Each path below is one point turned by a fixed rotation once a step. After each direction that follows a path, write how fast that rotation turns it, in degrees each step (0 if it stays still).
Each turn is a multiple of 5 degrees from 10 to 175, or 0.
Path 1:
[-32   6   8  -2 -21  -4  -8  12  11]
[ -6 -26   4 -18 -14 -19 -19   3   1]
[-14   8  12  -7 -11 -27   5  20  19]
[-17 -22  11  -4  13 -24 -16  -5  10]
[-38   5  11   1 -16  -8   0   7  10]
[-13 -23   4 -13 -13 -10 -27   2   2]
[-14   1   9  -9 -22 -24   7  19  12]
[-10 -17  10  -9  13 -28 -19   2  14]
[-37   1  14   3  -8 -15   7   4  11]
[-20 -18   5  -7  -6  -5 -31   0   6]
[-18  -5   9 -11 -29 -18   6  14   6]
[ -2 -13   7 -12   5 -27 -22  10  16]
[-29  -3  16   1  -3 -24  14   3  10]
[-27 -12   7  -3   1  -7 -31   0  12]
[-25 -11   8  -8 -29 -12   5   7  -1]
[ -2  -9   5 -14  -5 -21 -26  15  15]
[-20 -10  15  -5  -3 -30  15   6   9]
[-26  -3   8  -1   9 -12 -28   3  17]
[-31 -16  10  -5 -22  -9   4  -2  -2]
[ -7  -5   3 -13 -14 -13 -29  17  15]
Speeds:
[  6   3   4   2  17 -15   8   1   7]
80
[  0  -7   0  15 -11  -9  -4  -4  13]
0
[ -2 -14   3  -1  -4  -4  16  -9 -11]
175
Path 2:
[ -9  -6   0 -24   5  11  -2 -28 -25]
[ -7  -1  12  -8   3  35 -23 -11  -3]
[-16  14   1 -25  11  16 -17  18  13]
[ -6  21  21 -28   5 -13  -2  -5  16]
[ -1  19  -5 -19 -20   1   5 -30  10]
[ -6   7 -20 -16   7   4 -13 -29 -17]
[  0   5  12 -12   0  14 -37  -9 -17]
[-12   6   9 -30 -13  16 -13  20  -2]
[-16   7  19 -35   9   1  14  -5   6]
[ -4  15   6 -12   0  15   5 -33  21]
[ -7  20 -25 -11   8   8 -21 -19   5]
[  2  16   7 -17   2 -10 -36  -6 -14]
[ -4   5  10 -29 -29   5 -10   4 -11]
[-18  -5   4 -34   3  14  14 -11 -12]
[ -9   4  16  -9  15  27  -6 -25  11]
[-10  23 -10 -12   7  16 -22  -1  22]
[ -3  25   2 -27   6 -21 -19  -1   2]
[  3  12   9 -25 -28  -6  -4 -21  -7]
[-12  -3 -13 -24  -6  19   1 -21 -20]
[ -9  -3  14 -13  20  26 -21 -14 -10]
Speeds:
[  0  -4  -9  11  10  13  -5 -14  -1]
80
[-4  9  2 19  0 -1 10  7 -9]
0
Path 3:
[-11  20   8  34   1  -8   4 -11   5]
[  1  11  10  34   7  11  14 -12   6]
[ 12   3  16  21   2  25  10 -13  17]
[  9   0  16   8  -8  21  -6 -16  29]
[ -6   3  13   3 -18   4 -14 -20  28]
[-19   8   4  11 -21  -9  -5 -23  17]
[-18  15  -3  22 -18  -3  13 -21   3]
[ -2  18  -3  26 -15  15  19 -14  -2]
[ 14  19   4  20 -15  26   7  -7   4]
[ 16  19  13  12 -15  20 -13  -3  15]
[  3  18  18  13 -10   0 -23  -7  21]
[-12  16  15  24  -3 -14 -14 -12  18]
[-14   9   9  31   5  -8   8 -18  12]
[ -4   4   8  29   4  13  21 -20  11]
[  8  -1   9  16  -6  27  13 -19  17]
[  7   3  10   2 -19  23  -4 -18  24]
[ -5  11   7   1 -27   5 -15 -19  22]
[-14  19   2  13 -25  -9  -8 -16  11]
[-13  23  -1  28 -15  -4   7 -14  -1]
[ 2 21  3 31 -6 12 14 -8 -3]
Speeds:
[  0   7 -14 -13  12  -2   4   7   7]
0
[ 1 -8 12  6 19 -3 -2  0  9]
35
Path 4:
[-11  -2 -15  -3  35   1  -1   1 -19]
[ 19 -12 -16 -14   4  19  20   3 -16]
[-24 -16 -16 -18 -18  11   1   4 -12]
[  1 -13  -9 -17   0 -22  -6  30  -6]
[ -2  -7 -10 -30  23 -16  -4 -13   1]
[  4   9 -21 -23   9  15  17  10  17]
[-13 -28   4 -17  -9  10  11   3  20]
[-23  -7   5  -4  20  -3  -8  29   8]
[ 12 -16  13 -14  35   4   2   2  -4]
[-10   6  -7 -18  13  35   3   0  -9]
[  5 -20   6 -17 -17  21  -1  23  -8]
[-20  -9   7 -20   1  -7 -28   9 -12]
[ 24   8  -3 -25  18  -6 -15  12  -2]
[  4   0  -6 -31  -2  18  -7 -20  14]
[ -4   0  -6 -11 -15  15  -9  25  25]
[ -6 -24  18  -7   8  -8 -23   5  20]
[  2  11   0  -1  35  11 -20   7  11]
[ 21 -13   5  -5  10  34  -1  -8   7]
[-18  -8  -2   3 -11  32 -20  10  -2]
[ 14 -20   9   3   0  -3 -28  20 -10]
Speeds:
[  3  -1   1  -1  -4   6  -4   1 -25]
40
[ -8   0   6 -17   5  -2  15   7  -4]
10
Path 5:
[ -8   5   8  15   0  15  -5 -32 -26]
[ -8   1 -24   2  10  10  12 -29 -21]
[ -5 -11 -35 -17  -5  19   5 -15  -2]
[  8 -10 -24  -3 -19  31 -10   3   6]
[ 12   4 -16  27 -20  22  -8  13  -2]
[ -8  10 -20  32 -20  -9   5  14 -11]
[-30   1 -12   7 -28 -19   0   5  -9]
[-30  -4  10  -4 -27   0 -20 -10 -11]
[-15   6  14   9  -5  16 -21 -26 -21]
[-10  12 -12  11  12  14   0 -32 -20]
[ -9   1 -33  -8   1  12  12 -26  -4]
[  3  -9 -28 -13 -20  25   1 -10  11]
[ 16  -4 -13  15 -26  29  -5   4   4]
[  6   3 -14  34 -21   6   6  11 -11]
[-19  -1 -18  18 -22 -18   7  10 -17]
[-31  -9  -3  -5 -25 -10 -14   1 -15]
[-23   0  11   1 -11  12 -29 -14 -17]
[-13  15  -2  14  10  17 -16 -25 -18]
[-12  16 -29   4   9  10   6 -28  -4]
[ -5   1 -30 -13 -15  16   9 -20  12]
Speeds:
[-3 -3 -7 -9 18  8 -9 -5 -7]
45
[ -3  -5  -6   5   0  -4 -10  22  -5]
40
[ 10   3  13  12   1  13 -10   0  -3]
85
Path 6:
[ 11   7   1   2 -19   4  24  27 -10]
[ -3 -21 -13 -18 -11  16  19  12 -11]
[-12   4 -22 -15 -17  -9   6  25   6]
[-22 -13   6 -26   0   7   4  15  19]
[-16   1   8 -11  10 -21  -6  31  -2]
[ -5   8  33 -21   0   9  -1  16  -7]
[ -2  -2   9 -16   0 -15   2   9 -36]
[  0  12  14 -18 -29  -3  18  -2 -10]
[ -9 -23   0 -10 -11 -17  27  -4  -9]
[ -3   2   5   4 -18 -12  28  21  12]
[ -5 -26   4  -4   5  12  23  24   1]
[  0   6 -10  -5  -6   3   4  41  -5]
[-10  -7   0 -32  -6  22  -2  15  -5]
[-18   4  -8 -26  -6 -20 -10  16  -8]
[-19   5  26 -26  -8  -6   2   2  10]
[-11  -7  22  -8   9 -28   7  10 -15]
[  7  10  31  -3 -13  -2  18  14  -9]
[  5 -18   3  -7  -6  -1  23   7 -31]
[  3   7  -9  -7 -31  -2  24  15  -5]
[-15 -26 -11 -17 -10   3  23   7   7]
Speeds:
[ -3  -4 -16  -1   2  10  -3  13  11]
40
[ 15 -12   3   1  -8  -4 -14   0   7]
0
[  4  20   3   4 -12   0   0   6   9]
160
Path 7:
[  8  -5   9 -12  -9 -21  -5   8 -30]
[ 17  17   9  -3 -23  -6 -17  -2  16]
[ -8 -27  -4  14 -15 -10  -2 -14  17]
[-10 -14   4  -5  -1 -28  -4  19 -17]
[ 18  11  20  -4 -23   2  -9  18   3]
[  9 -15  -1  10 -26  -2  -1 -27   5]
[-12  -8  -5  -5   2 -37 -11  -2  -4]
[  4   0  15  -2 -13  -6 -12  32  15]
[  9 -21   7  11 -30   9   8  -5  -7]
[  2   1   2  -3  -8 -32  -7 -16 -18]
[  5   4   8  -5  -7 -16 -23  12  26]
[ -6 -30  -2  10 -24   5   5  10   9]
[  1  -5  10   2 -12 -23   4   2 -31]
[ 20  12  17  -8 -10 -12 -22  -2  12]
[ -4 -23 -11   5 -22  -2  -8  -8  22]
[-16 -13   1   7  -7 -28   5  15 -16]
[ 20   5  28  -4 -11  -6 -12  16  -3]
[ 11 -14  -5  -1 -29   5  -7 -20   9]
[-17  -6 -10   7  -7 -36  -3  -5  -3]
[  4  -4  23   1  -1 -12 -13  28   9]
Speeds:
[  9  -1   0 -19   5   3 -13   8   1]
115
[ 14   8   6  -2  -7   5   1 -12 -13]
90
[  7 -12  10   6   1  13  -1  -5  13]
120
Path 8:
[ -8  -9 -22   8   3  30  10   0   9]
[-21   4  -2  -1   1  13   3  -8 -33]
[ 15  -9  -3   1  -2  22  14  23 -16]
[-15   5 -11   0 -32  -4   6  11 -13]
[  3  -4 -20   1  -9  27 -20  10   4]
[ -2   3  -5  12  -9  -2 -17  -8 -33]
[ 20 -24 -16  11  -2  -1   0  18  -8]
[-16  -6 -21  18 -19 -12   9  -8  -4]
[ -9 -19 -22   5  14  24  -5  -3   1]
[ -8   1  -2  13   3   6  15 -12 -34]
[  1 -19 -10  -5  -1  12  20  27  -9]
[-18  13 -12   7 -28  11  12  -1  -6]
[ -5  -6 -13  -9  -1  29 -19  12 -11]
[ 13   9  -1  15 -16   2  -4   0 -33]
[  7 -22 -18   1 -13  -6  -7  26  -5]
[ -6   2 -24  24 -20   1  -5 -14   2]
[ -8 -23 -18   2  16  10 -16  -2 -14]
[  8  -5  -7  23   1   1  20  -8 -25]
[-15 -23 -16  -5  -1   2  17  19  -3]
[-14  10 -15  12 -13  25  13 -10   0]
Speeds:
[ -3  12   8 -12  -7  13   6  10  -4]
40
[-16  -7   1 -13   2 -11  -7   4  -8]
175
